Here is a table of points, one per row:
[-29  67 -28  -5  43   3  -2 -15 -42  15 -38 -60 -63 -61  57 -13   2  -3
  -1 -26 -62 -46   3  37 -41 -62 -46  -1  22 -15  -9  19 -10 -47  13 -20
  -9  -6 -41  21   6  80  18  49  14 -26 -80  26]
[   1   24    2    9   19   44   24   28  -46  -16   47   28   19   86
   18   -5   -3   26  -11   30  -44   23  -11   -4   65   79   59  -26
   -4  -76  -10  -28   31  -84   10   15  -13  -36   32  -17   -6   58
  -29  -14  -10   30   68 -119]
[  43  -59    7   32  -30  -12  -25  -22    4  -12   -2  -11    8   11
  -16  -37   31   -3   -2   -1   36  -35   -2   -5  -46  -48   35   20
  -32   44    8   28   -6   10  -10   -4    9   59    3  -20   39 -108
   -5  -40  -39   50  -22   14]
[ 45 -34  -4  62 -23  -7 -32 -17  41   0   3  39  27 -12 -47 -42   6   4
 -30 -14  30 -15 -16 -71  12 -16   7 -33  -3  15  44  13 -20  17  -7  18
   8  62   8  -1 -44 -10  -7 -61  -2  -4 -27  -4]
[-38 -30  -3  63   0 -29  -7   8  12  -7  -5 -41  -1 -34  29  35  -3 -24
 -13  13  90  25  19  15 -38   7  10   7  36  22  -2  24 -12 -14  53 -17
  -3  36 -31  48  -7 -45  15 -33  11 -34 -36  12]
[-27  25  -5 -57  35  17  13  51 -41   2 -15  33 -19  32 -25 -16  15  38
  19   0 -29 -58  -3   7  -6  -7  88 -11 -11  38 -35 -26  19 -48  35  -8
  30 -72  40 -13 -40  54  11  26  30  15 -14  -3]
[-29  85 -25  10  16   5   5 -27 -15 -14 -45 -54 -44 -34  13   4  12  21
 -21  -7 -31 -26  -8  50 -38 -40 -33   6  26 -56 -46 -10 -24  13  20 -26
  -8 -22 -56  23  -4   8  19  46  -8 -24 -70  53]
[-18  -6 -81   6 -26 -44  10 -19  23  52  10  13 -11 -36   2 -30  -6 -34
  -1 -52  22  21 -23 -17  81  39 -90  21  11 -46  17 -34 -34 -44   8   8
 -22 -49  36 -92 -33  44 -25  40 -17  67  43   1]
[ 20  10  -5  20 -54 -44 -28 -25  16 -16 -37  10  11 -13  -8 -45   0   2
 -14 -28  47   1  -4 -32  29 -35  -7  20 -49  36   2  20   5  34 -12  -1
  -4  22  14   9  24 -25   2 -49   4  38   2  -6]
[ 10 -29  34   4  23 -26   0 -19  19  11  17  -6   0  -6   3  16  -8  -8
 -25 -17 -20   7  13  36 -89  37  -4 -17  26   5  24  33 -20  11  11  -4
  12  28   7  43 -14 -58  10 -14   1 -14  -7 -11]
[-24  33  -3 -10 -17  58  12 -18 -11 -58 -13  -6 -24  26  22 103   1   5
  15  -2   9 -29   5  38   2 -33  -4  -8  19  41 -28 -25 -17  37  -6   3
 -31 -26 -53 -27  76 -80  18  56  11 -34 -63 -10]
[-14 -18  38 -95   2 -30  -2   7   6  -4 -39 -36  15  -1   2  -6 -33 -27
   5  -3   7  61  13  26 -38   8   3   8  -1   9   6   5   8  11 -21  -2
   6  28   9  51  -8 -87  59  -4   7 -36 -53 -28]
[  1 -29  16 -23  -7 -11  -2  -7  17  -3 -12  10  -6  -4   0  10   1 -23
  41 -22 -17  66   5  19  -7  24  -3  37  20 -13  43  29   2  17  13  -4
  38  -5   7 -18 -25 -59  10 -25  28  -7  -4  40]
[ -1  91 -12  15  21  18  16 -21 -27   4 -61 -70 -46 -25   1 -13  -4  28
 -14 -33 -48  -7   3  43  -4 -38 -52  -6  23 -44   2  17 -36  -5  17 -36
   6 -77 -37  33 -14   4   1  85  17   8 -86  25]
[   8 -108  -20  -51    8   11   -5    2   -4   27  -29  -40    9   23
  -43  -29  -77   30    9   44   -9  -27  -40  -54   54  -18  -83   66
    7   20  -25  -12   15   68  -23  -22   20   12   96   37   30   -8
   -9  -85   45  -43   10   32]
[  3  24  15 -54  13  -7  17  80   3  17  -3  62   4  25 -16 -56 -26  24
   6  24 -20  36   9 -35  -4 -11  26   2 -83  93 -39 -17  38 -32 -32  38
  34 -33 102   5 -40  73  15  52  11  24  31   4]
[-46  13  -3  27   8  20  21  56  -1 -15  12  28  -2  40  54  18  10   9
   1  43 -25  10  -9 -29   2  73  55 -80  -6 -28 -55 -44  40 -70  -9  -5
  -5 -51  37 -16  -6  88 -35   3  -3  14  67 -32]
[  5  10 -32   8  22  41  25  48 -27  -9 -10  50  16  58  32 -27   2  33
  35  21  -4  -4  -8 -12  64  82  33  -1  -1 -11 -37 -27  21 -73  -1  12
  -8 -23 -70 -26  -7  68 -28 -46 -18  31  70 -36]
[ -11   53   40    3   13  -16  -41  -12  -11   48    7  -21  -19  -11
  -47    6   38  -92   37  -22   20  -69  -14    1  -61 -106  105   -6
  -11    4    6    5  -21  -30  -14   20  -25   59  -22   25  -14  -12
  -35  -23  -34   10   81   58]
[ 69  29 -44  32 -15 -48  33  18  16  48 -12  44 -33 -53 -33 -43  91  34
 -16 -29   1  13   6 -16  14  36 -41  22 -10  21  11  -3  35 -35  -4 -19
  28 -17 -19  31 -29  73  -5  15  -8  47 -24   2]
[ -20 -112    3   15   -4    1   -2  -43   23   -3   36  -51    3   50
  -19    0  -92   19  -28   46  -61  -44   -7  -45   33   -9  -81   80
    1   13   58    3  -39   34   -8   -5   28   18   49   -3    7   -7
  -11  -37   49  -33   40   19]
[ 31  46 -21  14  19  38  26  35 -26   4  31  51   4  33  11  25   0   7
 -25  39 -23   0 -12  -5  44  51 -10 -51 -11  -2   3 -33  56 -63  -2   8
 -21 -32  14 -29 -15  77 -40 -30 -28  44  84 -31]
[-11 -12  16 -51 -13 -22 -16 -73  25  -6   2 -23  15   0  13  39   8  -6
 -19 -18   3  14  15  30 -25  16  38  27  21   4   1 -11  11  36   0 -20
  -8  24  23  49 -19 -42  14  -5  -5 -25 -42  57]
[-59  15  -2  19   7  -1 -50  22  -4  51  33  -6  13 -24 -81  35  48 -40
  79 -23  59 -14  35 -53 -51 -56   8  -5 -13  37  18  46  20  79  10  22
 -16  34 -15 -15  27 111  -8  44 -37 -18  72  -1]
[-14 -11  23   7  -5  31  13  18 -15 -30  27  18  38   1  34  33 -36  26
  13  20  22  22  -9  16   0  30  -2  29  14 -27 -11  10 -35  39 -10  25
  -8 -23 -48 -17  31 -65  26  27   8 -29 -11 -11]
[127 -61  11  28 -36   5  -4 -16  29 -23   6  11  18 -85 -31 -55   0 -51
 -36   4  36  -6   4 -40  -4 -52  -7 -17 -34  14  29   8   9  33  -6  17
  11  61  11 -15  13  12 -12 -64 -14  28   1 -25]
[-16  10  25  10  -4  19   1 -13  11 -39  19  22  27   6  49  47 -26  18
   5  14  32  26   1  21  22   6 -23 -53  36 -70   3   0 -17  36  -8   3
 -13   1 -36 -46  44 -51   8  24 -13 -35   3 -15]
[ -1 -62  43 -16  -2 -51  -3   2  39  21  10  -7  30 -16   5  20  11  -5
  -8 -14 -30  44  26  45 -24  37  36  15 -14  15  16  16   5  22  -5 -11
 -17  32  10 -22  -8 -18  10  13   0  -8 -12 -10]
[-26  37  18 -21 -13  37   4 -24 -15 -44  61  14  10  23  19  27  38  -7
  -3  13  11  12  11  34  54   6 -17 -44  22 -45   6  -7 -26  49 -13  18
 -21  -4 -69   0  36 -75  13  49   0 -37 -20  -1]
There is one direction along which these points spread out most. Take the direction at right angles to it along which they spread out most. Go by this last direction. Where along it does each point below lie, from 0 to 99? The average is 50, and the first point in the table lies past the average. One standard deviation of the points above along it is 16.
[ 69  29 -44  32 -15 -48  33  18  16  48 -12  44 -33 -53 -33 -43  91  34
 -16 -29   1  13   6 -16  14  36 -41  22 -10  21  11  -3  35 -35  -4 -19
  28 -17 -19  31 -29  73  -5  15  -8  47 -24   2] >> 47
[-24  33  -3 -10 -17  58  12 -18 -11 -58 -13  -6 -24  26  22 103   1   5
  15  -2   9 -29   5  38   2 -33  -4  -8  19  41 -28 -25 -17  37  -6   3
 -31 -26 -53 -27  76 -80  18  56  11 -34 -63 -10] >> 74
[  3  24  15 -54  13  -7  17  80   3  17  -3  62   4  25 -16 -56 -26  24
   6  24 -20  36   9 -35  -4 -11  26   2 -83  93 -39 -17  38 -32 -32  38
  34 -33 102   5 -40  73  15  52  11  24  31   4] >> 38
[ 10 -29  34   4  23 -26   0 -19  19  11  17  -6   0  -6   3  16  -8  -8
 -25 -17 -20   7  13  36 -89  37  -4 -17  26   5  24  33 -20  11  11  -4
  12  28   7  43 -14 -58  10 -14   1 -14  -7 -11] >> 49
[-38 -30  -3  63   0 -29  -7   8  12  -7  -5 -41  -1 -34  29  35  -3 -24
 -13  13  90  25  19  15 -38   7  10   7  36  22  -2  24 -12 -14  53 -17
  -3  36 -31  48  -7 -45  15 -33  11 -34 -36  12] >> 52
[-11 -12  16 -51 -13 -22 -16 -73  25  -6   2 -23  15   0  13  39   8  -6
 -19 -18   3  14  15  30 -25  16  38  27  21   4   1 -11  11  36   0 -20
  -8  24  23  49 -19 -42  14  -5  -5 -25 -42  57] >> 52
[-14 -18  38 -95   2 -30  -2   7   6  -4 -39 -36  15  -1   2  -6 -33 -27
   5  -3   7  61  13  26 -38   8   3   8  -1   9   6   5   8  11 -21  -2
   6  28   9  51  -8 -87  59  -4   7 -36 -53 -28] >> 51
[   1   24    2    9   19   44   24   28  -46  -16   47   28   19   86
   18   -5   -3   26  -11   30  -44   23  -11   -4   65   79   59  -26
   -4  -76  -10  -28   31  -84   10   15  -13  -36   32  -17   -6   58
  -29  -14  -10   30   68 -119] >> 52
[-29  85 -25  10  16   5   5 -27 -15 -14 -45 -54 -44 -34  13   4  12  21
 -21  -7 -31 -26  -8  50 -38 -40 -33   6  26 -56 -46 -10 -24  13  20 -26
  -8 -22 -56  23  -4   8  19  46  -8 -24 -70  53] >> 81
[ 31  46 -21  14  19  38  26  35 -26   4  31  51   4  33  11  25   0   7
 -25  39 -23   0 -12  -5  44  51 -10 -51 -11  -2   3 -33  56 -63  -2   8
 -21 -32  14 -29 -15  77 -40 -30 -28  44  84 -31] >> 48
